W =
[[138 138 133 135]
 [140 149 136 136]
 [135 151 138 150]
 [138 135 134 137]
 [135 135 136 139]
 [142 140 138 142]
 [139 151 134 139]
 [142 137 140 147]
 [140 136 142 145]
 [137 134 142 145]
 [135 143 133 138]
 [139 141 133 139]
 [142 151 140 150]
 [135 136 142 138]]
Counting starts at 1.
The entry in row 1 and column 1 is 138
The entry in row 2 and column 2: 149
What is the entry at row 1, column 2?
Answer: 138
What is the entry at row 2, column 1?
Answer: 140
What is the entry at row 3, column 3?
Answer: 138
The entry just left of 141: 139
What is the entry at row 1, column 3?
Answer: 133
What is the entry in the bottom-right corner?
Answer: 138
What is the entry at row 3, column 1?
Answer: 135
What is the top-right entry?
Answer: 135
The entry in the bottom-left corner: 135

[[112 126 127 123 117 121 123]
 [149 138 118 130 121 153 129]
 [130 132 139 140 120 127 141]
 [131 134 121 128 114 128 142]
 [117 125 135 127 124 131 136]
 [142 124 123 124 128 151 114]]
Indices start at 1.
Report the entry in the bottom-right corner.
114
Report the entry just right of the largest entry.
129
The entry in the bottom-left corner: 142
The entry in row 1 and column 3 is 127
Report the entry at row 2, column 3.
118
The bottom entry of the column that holds the largest entry is 151
Report the entry directly above 134.
132
Report the entry just right of 125.
135
The entry in the top-right corner -> 123
Report the entry in row 3 and column 1.
130
Report the entry just left of 141.
127
The entry in row 2 and column 1 is 149
The entry in row 1 and column 2 -> 126
The entry just left of the largest entry -> 121
The minimum: 112
